Rows are one point carried round by a steady rotation, each followed by how many steps it has turned.
The counts run from 0 to 359.
[ -8 -17 -39   5  39   7  12  22 -23 -13  59   8  -7   3 -69 -43  16  -7
  15 -47  30  38 -23  -3  10  17  -8  29   1  27  30  48  -6  50  -6  48
  47 -47]  118
[-25 -22  17  45   0 -51   3 -23  -2 -39 -17 -29  33 -11 -48  46  34  21
  30 -10 -36  14 -39  21  22 -10 -38  15   5   2  15   1   9  -8 -87  16
 -16 -22]  78
[-14  -8 -17 -20  20  23 -11  18  18 -26 -49 -46  31 -12  36   8  29 -67
 -35  18 -28  32  32  26  -9  39  20  34 -55 -40   9 -17  11   5   6  -7
 -44 -39]  10
[ 12  -4  22  15 -23  18  19   5 -41 -54 -25  26 -31   8  18   1 -50 -36
  32 -41  41 -21  24   8  25  -7  62 -55  12  50 -47 -11 -22   2 -21 -31
  -7 -29]  186
[-18 -15  61   3   5   3   9 -16 -37  -1  -1   4  15 -55  15 -23  14  10
  30 -73  11   3  10  -9   4   9  10 -48  11  33 -87  -7   8 -46 -15 -38
 -23 -14]  191
[-11 -19  25  47  21  11  29 -38 -37 -42  35 -43  -7 -25 -19   7  38  -1
 -12  22  55  -7 -43   3  23 -13 -35   2  16  66   3  44 -29 -34 -46  26
 -18   9]  68
[ 15   4  15  -2  -4  -6  23  10 -15   0  18   0 -10 -25  22  11 -35 -25
 -49  -8  27 -47  26  29 -11   2  91   6 -49 -49  41 -61  13  19 -42 -21
  16 -45]  250
[-17  16  37  38 -27 -28  -6 -33 -42 -39 -13  15 -19  24 -19  43  -8   5
   6  10 -41 -32 -11  18   2 -27  30  54  -1   6  12 -61 -32   0 -53  26
 -69 -21]  300
[-55  15  13  63  59   2  33  -9  20  11  73   5  -6 -18 -62 -44   7 -24
  -6 -25   4  18  -6   5  11  40   5  10 -40   6 -20  50  -6  12  23  43
  28  14]  347
[  4 -52  48   1  33  11   4 -27 -33 -46   0 -12  18  15   7  29  35   7
  -2  37  50 -16   5  28 -18  -9  33   4  52  45  -6 -50 -29 -49 -45  -8
 -56 -37]  290
[-23  -6  42  32   3 -46  46 -19 -18 -28  -5  12 -16  16  22  26   1   7
 -42  33  42 -48 -37  -1   6   7  52  21  12  23  26  23 -22 -13 -50  11
 -38 -55]  285
[-54  38  30 -11  36 -47   1  47   9  14   2  29 -27   2 -10 -24   8  11
  19 -39 -24  12 -44  -9  11   0   4  78 -23   7  -7  10  -8  82  -5  33
 -19 -43]  334
[-78  32  33  48  56  -1  29  -5  37  28  49  21 -19   0 -39 -36  -3 -17
 -35 -13  -4 -10   7   5   3  24  39  29 -48  19 -37  20 -20  28  35  30
  20  11]  348
[  22  -17   -8   19    2   -6   43   16  -21  -11   29  -43   28  -17
   -5   -6  -12   -7  -50  -53    8  -32  -18  -12   -1   54   24  -13
  -20  -32    9   11   47    4 -103   20   46  -31]  28
[-32  49  28  60  44 -15   0 -37  -1  -3  38  27 -32  -3  -9  11  -9  -7
   0 -38  10  -8   8  25 -21  58  64  20 -59  20  -7 -16 -28  17  13  15
  13  -9]  350
[ 25 -33 -31   9   3  -1   1 -16 -38 -47 -41 -25  10 -69   8  17  10 -30
  57 -38 -19  56   7   4 -25 -24 -16 -14 -35  14 -55 -25   5 -18 -12 -19
 -23 -51]  202
[ 26  17  12   3  26  23 -69  -3 -60 -48   9  26 -36  -2 -24 -24  55 -31
  64   7  30  55  -1   4 -12 -10  31  42  -8  12  -7  13 -42 -11  -4   7
 -28  15]  326
[  0 -21 -10 -34  -5  58 -14  35 -17 -18   1 -61  37  -4   8  16  14 -94
  16  20  14  33  54  38  13  -4  28  28 -20 -42  26 -10  16  12 -17  16
  18 -14]  238
[-39  -1  -2   1 -20  49 -29  10 -36  14   9  -4  -1 -20  15   8  42 -74
 -73  28  44  12  50  22   5   7  45  -5 -21  -5 -28  25 -29  30  38 -24
 -22   0]  224
[-19  13  10  20 -36  69  19   9 -61  11  49 -33  38  -1  -1 -20  -8 -89
 -21   0  -5   4   3  -4  32   7  12  24 -23 -35  36  10   5  13 -13  59
   7   4]  19
[-23  19   9  -4  26 -38 -29 -16  -8 -62  -5  64 -61  -2  -5  14  29  17
 -28  13  10  -1   6  14  13 -35  79  15 -26  -7  -3  -6 -27  35 -44   0
 -14 -19]  96
[-21  42  22  -3  25 -43   1  27 -11  -7   9  28 -30  10 -10  -7  -3   3
  38 -49   1  25 -56  -5  14  19  20  68 -36  10  20  11 -26  84 -31  37
  -3 -39]  335
[-35   2  40  10  56   1  14   2 -27  25  77  14  13 -15 -36 -19  13  21
  14 -55  32   7 -16   4  -2  61   0  -9   2  33 -48  -4 -18  34   8  23
  48 -19]  345
[-14  -2  18  42  -8  83 -24   2 -68 -15 -27 -13 -41  22   9  -4 -34  -7
  29 -30 -12 -50 -28  -8  -1  -9  -1  12  29  73   4  32 -30  21 -12 -11
  -5  10]  171
[-60 -29  14 -20  32  17 -19  15 -25  28   4 -20  44 -36  24 -22  65 -16
 -58  -2  20   8  34 -19 -15  29   8 -28   6  -5 -61  36  10  27  37 -23
   0 -35]  1
[-63  23   9  15   0  11   5  -9  -6  21  -4 -11  -4 -18  37 -32  49 -51
 -74   7 -14  13  -3 -13  12  41  19  27 -53 -25 -11  75   3   9  28  15
 -35   0]  5
[-34  -5  22  15  53 -19 -13  -4  24  50  25  25  15  -7 -43  -7   3  27
  -3 -58  16   2  27  40 -36  71  64  15 -15   6   1 -42  -5   2  12  -6
   0 -34]  126
[ -6  10 -23  15 -10  15 -14  -6 -15 -35 -34 -29  16 -10  39  12  34 -74
 -16   8 -12  35   9  29 -15  64  29  33 -64 -50  31  11   4  -4  -1  12
 -36 -30]  9
[ 24   0  15  17 -31  24   1   0 -44  21  32 -12  58 -33 -16  16 -22 -37
 -12 -37  -6 -18  13   8   8  69  40   8 -35 -65  30 -61   6  -7 -33  19
 -18 -27]  23
[ -6  18  14  34 -39   0  41  -4 -20  12  67  -8   2 -31   4 -18 -24 -41
 -23 -27  -2 -15 -13   2  37   9  36  18 -51 -67  52  14  27   6 -37  38
  19  -4]  247
[ -8 -24  -1 -37  28  24 -15  20 -33 -10 -38 -46  46 -14  62  21  27 -29
 -13 -18  -3  19  10  13 -34  54  14  30 -10 -14   1 -49  21  31 -40   5
 -10 -58]  12
[-60  -3  20 -24  60  29 -45   0  -9  18  24   8 -28 -27 -21 -55  63  30
 -14 -13 -25  31 -28 -10  14 -54  -2  50  -4  25  -4  37  -8  32  -1  19
 -18  11]  105
[ 20  -5  17  31 -20  11 -15   1 -72  14  29  11  40 -14 -20  18  -4 -26
  59  27  64 -42  -6  -9  16   8  36   5  54  -6  54  -4  -1 -38  13  -1
 -36 -54]  276
[-30 -27 -43  30  96  25  -4  -6  31 -29  -1 -58  27 -10 -28  -6  22  -7
  30  -5 -26  17  12  15 -35  18   1  13 -12  14 -32  33  36  -8 -13  17
  66  -7]  357
[-16 -18  50  21 -15   1  34 -18 -33  -8   1 -10   4 -64  -3 -38  20   2
  37 -83   2  33  -9 -10  12  26  -9 -50  -5  20 -70  27   6 -56 -13 -29
 -19   5]  192
[ -3   6  -9  47 -24 -21 -16 -22 -58 -74  26  10   2  20 -47  41  15 -34
  42  27  10  12  -1  22  48 -65  13  -2   8  24   7   1 -20  21 -53  37
  10 -12]  83
[-13  -8  22  42  15  51  23 -42 -55 -13  49   9 -41 -24   7 -21 -21  40
   1 -14 -24 -44 -50 -34   1  56  33 -18  23  -3  -7  55 -12 -20  21   8
  20   5]  157
[-51 -17  40 -18  78  -1  10  28  -2  33  52   5  20 -10 -36 -30   7  13
  -3 -41  32   8   8   4  -6  33   8  -1  16  33 -61 -19  -8  50  17  11
  29 -35]  344
[-22 -12 -24  32  51 -30  12  -5  50  14  17  -3  15 -12 -66 -11  30  23
   8 -56 -12  31  -6  34 -28  81  30  11 -24 -12  -2  28  15 -20  -8  10
  21 -28]  128
[ -3   8  -6  36 -37 -16  54  30   9 -66 -37  -1 -17   9 -28 -14 -53 -41
  28 -38 -15 -13  -9 -10  62  -4  10 -18 -15  21 -21  82  -3  -1 -29  -8
   4 -26]  183
[ -5 -24  35 -37 -12  43 -11  14 -63  22  42 -45  57 -36  18  -1  19 -25
  29 -50  16  16  15  18   8  16  27  -7  20 -37  15 -44  27  16 -35  20
  38 -23]  241
[-63 -43  75  12  35  10  13 -22  -6  19   5 -31  28   1 -15 -13  49  22
 -14  11 -21 -16 -17   0  -5 -41 -24  27  41  37 -19  -8  -8 -34 -34   7
 -53  -4]  294
[-49  16   4  33  -3   7   0 -18 -35  11  14 -22  18 -38  25 -33  64 -43
 -47 -13  -7  29 -19 -15   7  64  -1  -4 -38 -31  -7  78  20   3  25  16
 -11   3]  4
[-26   0  18  39  15  66  23 -18   3  -2  14   7 -51 -10 -23 -22 -39   8
 -35  25 -47 -60  -4 -15   9  25  48   9 -19 -24  -1  52 -16 -29  54 -10
 -27  22]  159
[-11  19   4 -23  35  -1 -42  15  14  12  -7  36 -36   3 -32 -10  13  -9
  10   0 -35  25   4  37   8 -21  46  73 -48 -19  33 -32 -32  55  32  18
 -53 -25]  110
